Each row is where one point has got to under a steady rotation. How many ticks took it there?
The counts run from 0 to 303.
 31 -20 -43  -1  -3  24 -17  -8  28   0 -30   4  29  24 -38 -25   2 -19 -22  28 -10  -5  11 -13  -1   4 -55  29  11 -32 -24  18  18 -21 -17 -27 -21  15 -21 -12 -12   7   2   4 -25 -15 -12 -16  -7  29 -16   8  -1 -22  -9 -33  14   3  32 -> 207
 26 -18 -10  30 -10  39  28 -27  16 -27 -32 -27  35  19 -27  -8 -12 -28   3  -5 -10 -25  18 -25  -9   6 -24  21 -19 -34 -15   8   8  11 -23 -13 -26   5 -10 -32 -11   7  11  -3 -22  18  33   6   0  42 -10   2  19  23  22 -25  32  18  11 -> 149
 32 -20 -43   8  -1  13  14 -10  39   3 -25  -8  21  26 -50 -29  28 -30 -22   3  -2 -19  15 -13 -19 -16 -58  19 -14 -35 -16  19  24   9 -11   1 -11  20  -6 -33 -12   1  -1  19 -12   2  12  10  -5  33  -9  17  -7  12   5 -20  22  17  18 -> 83
 30  -9 -40   3  15   9 -10  -3  64  11 -30   5  11  34 -12 -15 -21 -34  -1  43  -6  -5   6 -13  -9  12 -45  24  19 -30 -11  44  33  -2 -19  -3 -22  11 -24 -12  -8   9 -11  13 -10  -7  -7  -5  20  12 -20   8  -2 -34  11 -24  15  -2  14 -> 201
 33 -23 -37  -4  -4  10   4 -16  68   8 -49   9  20  26   2 -22 -12 -32  19  15 -18 -16  -8   0 -19  -5 -27  14 -20 -21 -24  31  31   8 -15  11 -14  18  -6 -27 -15   8 -38  12  -8  16  17   8  18   2  -4  -7  -5  -8  26 -32  19  -5 -12 -> 72
  6 -27 -27  29   1  27  12   3   9 -18 -22 -12  26  29 -19 -18  -4 -18 -22  29   5 -27  29 -23   2   3 -30  17   7 -32 -20   3  -6   7 -29 -26 -28  -3 -36 -17  11  11   0  13 -40   3   5 -30   0  42  -6  41   6  -2   2 -25  35   7  23 -> 271
 24 -10 -21  30 -10  12  45   6  47   8 -36 -24  36 -14 -30 -26   5 -28   4  -7  -2 -16  20 -21  -3  16 -10   6 -38  -9 -23   5   7  -5 -24  -9 -22  29 -11 -34   5   7 -18   8 -24  40  26  -8 -11  30   1  22   5  28   6 -25  21  14  -4 -> 2
 26  -5 -14  16   4  35  11 -12  55  -9 -43 -26  27   9  -9  -3   5 -36   1   3 -22   4   5   3   4   9 -34  21 -17 -35 -39  -1   9  -5 -27  15 -20  38 -23 -27  11   6 -14   7 -16  12  21   6  29  38  -8  -3   7  25  18 -28  14   0 -15 -> 298
 19  -4 -13  54  15  15   0   5  51 -15 -30 -29  23  11  -4  -9 -41 -27   8  18 -19 -16  13 -17   7  29  -5  18  -6 -18 -23   8   6  -7 -40   9 -47   7 -26 -13   5   7 -13   4 -33  20  14 -20   6  28  -1   9  11   2  11 -23  38   8  -2 -> 280
 15  -8 -15  44  10  12  -1   6  55  -9 -36 -18  23  12   9 -10 -47 -27  15  29 -18 -15   3 -13   8  28  -4  16  -3 -20 -28  12   8  -7 -38   0 -43   7 -29 -11   5  13 -23   6 -34  24  12 -26  16  20  -1   7   8  -5  12 -26  35   1  -7 -> 282
 12 -12 -29  15  -8   9  42   7  56  23 -40  -5  16   4   8 -15  -9 -30  19  28   9 -19  20 -15 -11  13  -1   5 -15 -10 -12  31  15  10 -25 -18 -11  13 -30 -31  16  13 -37  14 -20  34  24 -10  26  17  -5  35   4 -15  23 -26  14  -5  -7 -> 9
 22  -6 -24  34  11  25  33  -9  43 -17 -17 -29  19  15 -29 -14  11 -12 -14   9   2 -12  40 -24   4  13 -44  27 -12 -17 -23  22   9  -8 -18   3 -15   3 -26 -27  31   5   9  -9 -26  23  34 -12  18  41  -8  21  12  -4  20 -24  13  15  14 -> 21
 11 -21 -16  21  -4  43   9 -15   7 -21 -33  -9  37  26 -17 -10 -20 -17 -15  33 -12  -4   9 -30   3  14 -53  31   7 -39 -22  -4   2   2 -23 -15 -20  10 -32 -12   2  16  17   3 -33   4  14 -15  15  45  -3   3   3  12   4 -24  42  -5   8 -> 39
 17 -32 -25  -2 -26  43  26 -29  15 -29 -45   1  39  33  -9 -21 -12 -13   1  18  11 -19  14 -24  -8  -3 -29  22  -5 -23 -20  26   2 -10  -7 -40  -8  -1 -23 -21  -3  21  -4  -7 -24   5  16 -24  10  23 -12  13  13 -14  25 -36  16   6  23 -> 142
 21 -30 -48  -7 -15  15  15 -17  35   4 -37   5  24  35 -34 -37  22 -25 -21  13   7 -17   9  -9 -19 -25 -54  16  -9 -32 -18  23  21   7  -4  -6  -1  24  -7 -28 -15   9 -12  23  -9  -8   8  -3   3  26  -9  20 -11   5   6 -25  17   8  15 -> 80
 38 -10 -43  24  10  -7  -9   1  50  33 -21  -1   2   9 -24 -18  -6 -31   5  21 -16 -30  23  -7 -19  12 -16  14  -8 -28 -11  38  34  14 -33 -10 -30   4  -9 -28 -16  -8 -18  17 -23  11   9  15  -1  21 -11  16   4 -29   6 -29  23   9  20 -> 91
 22 -19 -28  -6 -23  23  38   9  25  11 -44   6  39   5 -27 -19 -10 -32  -2  11  -2  -3 -12 -23  -8  -2 -41  26  -5 -33  -4   8  14 -21 -11 -33 -11  35 -18 -25 -18  26 -23  23 -25   5  -7 -17 -25  16 -18  32  -1  18  -6 -25  11 -11  22 -> 227
 50  -1 -21  20   3  17  -6  -5  44  14 -37 -12  30  -6 -40 -14 -24 -36  10   9 -32  -2   1 -19  -2  36 -27  24 -14 -26 -16  14  26 -14 -29 -12 -37  26  -6 -20 -28   0   1  -2 -19  11   4  12 -20  25 -11 -15   8   1  -1 -28  25   8  10 -> 215
 23  -3 -26   8  -3  17  43  18  57  25 -51  -6  31   1  -8 -21 -35 -31  13  37   6   4   0 -32   0  35 -14  12  -3  -8   2  21  10  -9 -20 -15 -13  28 -28 -15   1  22 -27  22 -13  16   0 -21  -1  13 -14  31   4  -5   4 -15  17 -12  -1 -> 116
 31 -25 -40  -7  -8  10   5 -17  61  11 -50  14  20  29   2 -25 -10 -29  17  21 -14 -15  -7  -1 -23  -8 -30  13 -17 -23 -21  33  31   8 -12   4 -12  19  -8 -27 -15  11 -37  15  -8  12  16   6  20   2  -3  -1  -8 -12  25 -32  18  -5 -11 -> 73
 22 -31 -39  -2 -11  27  49  -5  33 -13 -24   8  33  24 -23 -29   9  -6  -1  13   9 -17  21 -35 -15  -3 -52  19 -23  -7 -18  26  12  -6  -3 -22  -3  -4 -18 -33  13  20  -7  -6 -27  34  24 -21  -7  10   2  20  -3  -7  23 -29  12   5  11 -> 249
 17 -17 -42  18  -4   4  15  14  33  12 -15  13  35   8 -43 -35 -11 -17 -18  28  -2  -9  10 -37  -6  12 -58  23   0 -16 -13  15  20 -19 -18 -26 -25  11 -15 -15 -11  15   3   6 -34  17  -4 -24 -23  21   1  19 -14  -3 -15 -20  33   3  19 -> 101
 39 -11 -23   3   4  43  36   4  34  -8 -40 -28  26   3 -25 -11  21 -18  -9   5  -5   0  27 -14  13  18 -27  24 -18 -19 -24   6  -7 -19 -18 -21 -14  23 -38 -28  28  11 -15   5 -24  12   9 -18  -8  32 -17  33  16  -2  11 -32  -9   3  20 -> 126
  9 -25 -26  35   0  24  11   2  11 -19 -22 -18  24  25 -22 -18  -3 -15 -23  22   1 -25  29 -21   4   3 -28  18   5 -32 -23   1  -6   3 -27 -22 -29  -1 -36 -18  12   9   1  13 -41   3   8 -31  -5  44  -6  37   6   3   0 -23  33  11  24 -> 272
 21 -28 -39   0 -15  18  52  -3  44 -10 -28   9  30  25 -18 -31  -5  -8   3  13  14 -18  10 -35 -14  -7 -45  21 -20  -4  -8  34  17 -11  -1 -19  -4  -2 -18 -30  10  25 -18  -3 -23  31  20 -27  -8   1  -6  26  -3 -11  24 -26   8   2  13 -> 247
 27 -13 -47  21   0 -12  -5   2  47  32 -27   8  12  13 -21 -30 -21 -23   4  31  -5 -29  14 -13 -18   8 -15  16   0 -24  -6  46  32   2 -28 -19 -27   4 -11 -20 -22   4 -24  20 -25   2  -1  -6  -7  15 -15  27   1 -36  -2 -28  26   4  27 -> 94
 48   1 -15  20   9  35  33 -10  61 -14 -42 -36  19  11 -14  -8 -20 -25  17  -1  -4  -9  19 -19   6  30  -6  24 -21 -11 -11  36  11 -14 -18  -3 -21  10 -21 -28  11  10 -16  -6 -12  19  21  -7  -1  17 -21  11  24 -16  31 -29  -6  13  14 -> 132
  4 -17 -21  25 -12  26  15 -20  27 -17 -45  -6  36  36  -5 -26 -47  -9  -6  44   7 -11   5 -31   0  10 -33  26  13 -20  -7  30   9  -6 -15 -11 -13   1 -24  -8  -8  24   4   2 -22  -4  18 -27  25  32 -10   6   9 -15  11 -18  39  -1  16 -> 34
 22 -25 -24  -3 -14  38  26 -23  34 -21 -44   3  31  32   5 -12 -24 -18  16  25   7 -16  12 -23  -7   7 -22  21  -2 -16 -16  37  12 -11  -9 -36 -12  -7 -28 -22   2  20 -13 -10 -22  15  15 -21  16   9 -14  10  15 -32  34 -38   7  -1  13 -> 139
 26 -18 -11  27   2  41  -3 -12   8 -12 -43 -26  29  14 -15  -3 -14 -22  -9  18 -27  -9  15 -11   7  19 -28  28  -7 -45 -26 -14  -4   8 -36  -4 -30  20 -28 -19  -3   4   1  11 -33  -1  19   1  10  55  -7   5  17  18   6 -28  36  -3  10 -> 43
  9 -13 -25  28  -9  22  11 -23  35  -9 -50 -12  29  32   0 -27 -51  -6  -1  43   6 -17  13 -27   2  16 -15  25   6 -15  -8  38  11  -4 -19  -9 -16  -1 -21  -9  -8  20  -3   0 -19  -3  22 -25  29  32 -12   7  14 -28  15 -21  36   0  17 -> 32
 35 -14 -30  29  -2  20  30 -16  34   3 -44 -29  21  15 -24 -30  -9 -15   6  12   2 -33  40 -22 -11  21   4   6 -31  -9  -7  26   7  26 -21  -6 -13  -1 -10 -31  -1  -3  -5   7 -15  20  39   6   2  38  -6  16  18 -11  22 -22  30  18   8 -> 258
  4 -27 -32  23  -2  27  18   4  13 -13 -23  -2  24  36 -12 -13 -11 -22 -14  40  12 -28  26 -30  -6   4 -33  16  13 -32 -13  12   2  14 -25 -32 -23  -9 -38 -17   9  16  -2  15 -39   9   6 -30  10  35  -5  40   1  -9   8 -23  38   4  17 -> 269
 48  -9 -22  10   3  20  32  10  44  16 -31 -13  14 -12 -16  -4  10 -28  18  -9 -25 -14  16  -8  -7  13 -16  21 -35 -23 -16  14  13  -8 -29 -12 -24  19 -20 -42   6   4 -38  10 -30  35  18   7 -20  14 -12  25  14   3  19 -34  -4  -2  10 -> 236
 22 -11 -25  32   0  19   4 -23  40  -2 -44 -21  18  18   0 -23 -40  -6   6  36  -4 -21  26 -16   2  24  -1  20  -5 -14 -16  40   9   1 -29  -6 -20  -4 -22 -15   2   6  -8  -4 -23   3  29 -13  32  35 -12   7  21 -38  20 -29  29   6  15 -> 29
